In the data rows, 50 means zero.
Here is a table of points, one per row:
array([83, 66, 28, 54, 45, 50, 71, 36, 43, 59, 90, 63, 50, 62, 40, 58, 45, 53, 42, 69, 54, 29, 27,
       55, 57, 66, 44, 45, 70, 55, 39, 45])
array([58, 69, 42, 85, 44, 53, 35, 47, 38, 74, 55, 60, 52, 37, 73, 28, 50, 44, 41, 38, 36, 81, 79,
       38, 63, 53, 48, 51, 31, 65, 53, 36])
array([32, 52, 52, 61, 32, 53, 45, 45, 55, 37, 40, 62, 34, 46, 50, 64, 39, 72, 40, 56, 63, 48, 80,
       79, 52, 88, 42, 52, 37, 56, 47, 53])
array([63, 20, 50, 66, 71, 83, 47, 17, 62, 42, 46, 57, 71, 64, 31, 40, 78, 34, 43, 68, 48, 50, 63,
       37, 50, 57, 51, 48, 53, 36, 61, 33])
array([65, 35, 50, 28, 46, 63, 68, 58, 37, 69, 36, 48, 41, 42, 36, 43, 48, 53, 30, 27, 56, 62, 82,
       43, 33, 39, 42, 54, 63, 28, 45, 36])
array([72, 41, 56, 81, 54, 38, 69, 57, 46, 30, 29, 56, 35, 27, 58, 77, 67, 59, 61, 45, 46, 44, 36,
       61, 55, 42, 46, 76, 39, 28, 64, 52])
array([55, 45, 71, 27, 42, 60, 48, 23, 70, 71, 47, 59, 25, 65, 42, 58, 70, 74, 56, 56, 40, 51, 23,
       65, 49, 44, 69, 47, 40, 44, 53, 53])
array([53, 52, 43, 52, 50, 25, 53, 56, 80, 53, 48, 55, 45, 63, 54, 30, 55, 40, 74, 53, 85, 45, 48,
       46, 49, 41, 43, 82, 33, 84, 33, 59])
array([51, 36, 52, 53, 39, 32, 59, 71, 45, 69, 50, 55, 52, 72, 53, 82, 27, 48, 37, 42, 54, 44, 61,
       34, 31, 64, 49, 49, 67, 64, 64, 34])
array([38, 30, 41, 51, 65, 25, 39, 45, 49, 52, 62, 58, 60, 31, 61, 61, 34, 48, 42, 51, 37, 29, 63,
       58, 52, 62, 38, 55, 31, 40, 14, 55])
array([31, 78, 58, 49, 75, 59, 55, 59, 19, 78, 38, 27, 48, 59, 61, 83, 70, 34, 52, 70, 64, 44, 53,
       51, 35, 34, 46, 45, 42, 56, 46, 53])
array([40, 62, 43, 38, 43, 49, 34, 65, 51, 38, 35, 67, 46, 50, 53, 36, 67, 36, 42, 40, 58, 63, 59,
       34, 59, 90, 21, 72, 56, 60, 48, 63])
array([50, 24, 52, 47, 82, 52, 41, 54, 49, 36, 73, 45, 19, 52, 82, 45, 54, 42, 40, 42, 41, 39, 52,
       66, 52, 50, 46, 22, 69, 67, 64, 51])
array([26, 36, 36, 61, 61, 74, 44, 67, 54, 57, 59, 58, 38, 40, 49, 55, 50, 82, 50, 51, 58, 50, 27,
       31, 40, 39, 51, 69, 44, 35, 44, 23])
array([56, 20, 27, 42, 31, 48, 35, 59, 31, 55, 64, 61, 52, 54, 57, 65, 46, 55, 60, 63, 57, 58, 57,
       47, 51, 33, 59, 37, 38, 47, 69, 99])
array([62, 57, 49, 55, 62, 29, 48, 24, 41, 50, 52, 33, 47, 29, 54, 52, 60, 63, 71, 50, 60, 48, 46,
       39, 27, 50, 37, 36, 64, 71, 47, 56])
array([69, 46, 66, 48, 50, 62, 68, 57, 59, 54, 43, 45, 40, 40, 30, 42, 27, 50, 88, 72, 29, 67, 51,
       50, 29, 74, 52, 43, 40, 46, 40, 46])
array([55, 54, 87, 37, 54, 58, 35, 56, 59, 48, 59, 59, 71, 49, 77, 33, 34, 54, 64, 60, 58, 35, 57,
       43, 72, 56, 33, 77, 60, 45, 63, 59])
array([45, 47, 29, 23, 55, 45, 54, 49, 54, 47, 33, 53, 62, 39, 30, 53, 62, 56, 51, 67, 28, 52, 49,
       37, 64, 51, 77, 53, 45, 76, 72, 33])
array([70, 69, 53, 61, 67, 37, 24, 54, 56, 45, 38, 73, 48, 68, 42, 46, 34, 57, 29, 36, 50, 58, 40,
       51, 29, 39, 56, 48, 57, 28, 77, 71])
array([28, 48, 49, 48, 34, 31, 42, 30, 44, 38, 49, 38, 36, 63, 47, 46, 47, 53, 61, 48, 43, 56, 50,
       56, 28, 39, 45, 67, 63, 37, 66, 30])
array([41, 45, 52, 44, 59, 57, 71, 28, 53, 57, 32, 56, 40, 46, 58, 59, 28, 62, 46, 56, 47, 72, 46,
       49, 66, 34, 83, 50, 82, 61, 34, 67])
array([62, 68, 65, 45, 57, 37, 63, 53, 43, 48, 46, 42, 62, 69, 65, 36, 53, 62, 56, 35, 47, 11, 60,
       47, 64, 57, 73, 37, 27, 39, 42, 46])
array([49, 39, 63, 52, 41, 36, 48, 78, 43, 63, 38, 53, 70, 35, 53, 28, 51, 52, 22, 68, 59, 66, 27,
       62, 48, 58, 59, 33, 49, 48, 44, 38])
array([29, 53, 64, 50, 50, 50, 74, 34, 53, 33, 62, 50, 59, 40, 47, 58, 48, 46, 31, 45, 67, 66, 34,
       31, 45, 45, 47, 32, 41, 72, 67, 36])
array([56, 41, 48, 60, 40, 61, 24, 56, 25, 47, 35, 33, 42, 41, 26, 57, 50, 41, 66, 36, 59, 45, 36,
       62, 70, 53, 66, 58, 68, 45, 45, 30])
array([55, 56, 55, 44, 33, 64, 30, 37, 52, 49, 59, 49, 68, 27, 64, 43, 56, 16, 38, 34, 46, 30, 41,
       64, 29, 72, 57, 77, 39, 62, 47, 59])
array([25, 56, 57, 62, 40, 37, 58, 47, 71, 55, 58, 46, 40, 50, 19, 36, 43, 32, 57, 43, 67, 42, 39,
       41, 61, 54, 68, 30, 61, 28, 56, 70])
array([42, 32, 60, 58, 44, 57, 55, 50, 38, 43, 54, 31, 55, 86, 37, 54, 57, 60, 41, 22, 18, 67, 37,
       45, 54, 44, 39, 59, 44, 62, 34, 57])
array([48, 59, 52, 42, 57, 53, 58, 50, 52, 62, 40, 41, 47, 39, 39, 57, 29, 36, 42, 45, 55, 35, 37,
       72, 70, 24, 14, 28, 44, 54, 56, 41])
array([57, 70, 61, 49, 44, 55, 33, 56, 70, 36, 69, 28, 32, 38, 40, 53, 63, 51, 29, 61, 43, 45, 80,
       34, 56, 29, 55, 53, 44, 55, 28, 61])
array([61, 61, 55, 34, 54, 50, 61, 63, 37, 18, 70, 71, 41, 60, 53, 51, 56, 28, 69, 57, 52, 62, 57,
       51, 52, 43, 70, 32, 47, 34, 37, 33])
array([43, 66, 36, 38, 69, 55, 47, 62, 62, 58, 76, 38, 83, 46, 50, 60, 65, 50, 60, 32, 47, 71, 70,
       84, 55, 63, 49, 62, 55, 53, 49, 55])
array([41, 65, 36, 57, 19, 51, 45, 66, 87, 35, 10, 64, 79, 54, 76, 60, 55, 45, 69, 48, 33, 40, 49,
       42, 42, 19, 40, 20, 74, 34, 38, 51])
array([60, 45, 20, 37, 53, 58, 56, 33, 51, 44, 40,  8, 44, 64, 61, 36, 37, 51, 46, 60, 59, 52, 29,
       41, 70, 48, 41, 53, 31, 37, 64, 42])
array([28, 60, 43, 60, 40, 50, 63, 58, 20, 53, 66, 59, 64, 52, 30, 16, 46, 59, 57, 56, 34, 43, 56,
       54, 42, 46, 45, 47, 52, 47, 49, 75])
Along one direction, these points spread out more than along any other. How far along it is each point below, from 0 to 99? 50 is the average, and the first point above lies past it. One standard deviation of the points above along it is 16.
array([63, 20, 50, 66, 71, 83, 47, 17, 62, 42, 46, 57, 71, 64, 31, 40, 78, 34, 43, 68, 48, 50, 63,
       37, 50, 57, 51, 48, 53, 36, 61, 33]) 60
array([58, 69, 42, 85, 44, 53, 35, 47, 38, 74, 55, 60, 52, 37, 73, 28, 50, 44, 41, 38, 36, 81, 79,
       38, 63, 53, 48, 51, 31, 65, 53, 36]) 22
array([31, 78, 58, 49, 75, 59, 55, 59, 19, 78, 38, 27, 48, 59, 61, 83, 70, 34, 52, 70, 64, 44, 53,
       51, 35, 34, 46, 45, 42, 56, 46, 53]) 56
array([28, 48, 49, 48, 34, 31, 42, 30, 44, 38, 49, 38, 36, 63, 47, 46, 47, 53, 61, 48, 43, 56, 50,
       56, 28, 39, 45, 67, 63, 37, 66, 30]) 61
array([41, 65, 36, 57, 19, 51, 45, 66, 87, 35, 10, 64, 79, 54, 76, 60, 55, 45, 69, 48, 33, 40, 49,
       42, 42, 19, 40, 20, 74, 34, 38, 51]) 55
array([28, 60, 43, 60, 40, 50, 63, 58, 20, 53, 66, 59, 64, 52, 30, 16, 46, 59, 57, 56, 34, 43, 56,
       54, 42, 46, 45, 47, 52, 47, 49, 75]) 43
array([60, 45, 20, 37, 53, 58, 56, 33, 51, 44, 40,  8, 44, 64, 61, 36, 37, 51, 46, 60, 59, 52, 29,
       41, 70, 48, 41, 53, 31, 37, 64, 42]) 66
array([32, 52, 52, 61, 32, 53, 45, 45, 55, 37, 40, 62, 34, 46, 50, 64, 39, 72, 40, 56, 63, 48, 80,
       79, 52, 88, 42, 52, 37, 56, 47, 53]) 30
array([42, 32, 60, 58, 44, 57, 55, 50, 38, 43, 54, 31, 55, 86, 37, 54, 57, 60, 41, 22, 18, 67, 37,
       45, 54, 44, 39, 59, 44, 62, 34, 57]) 57
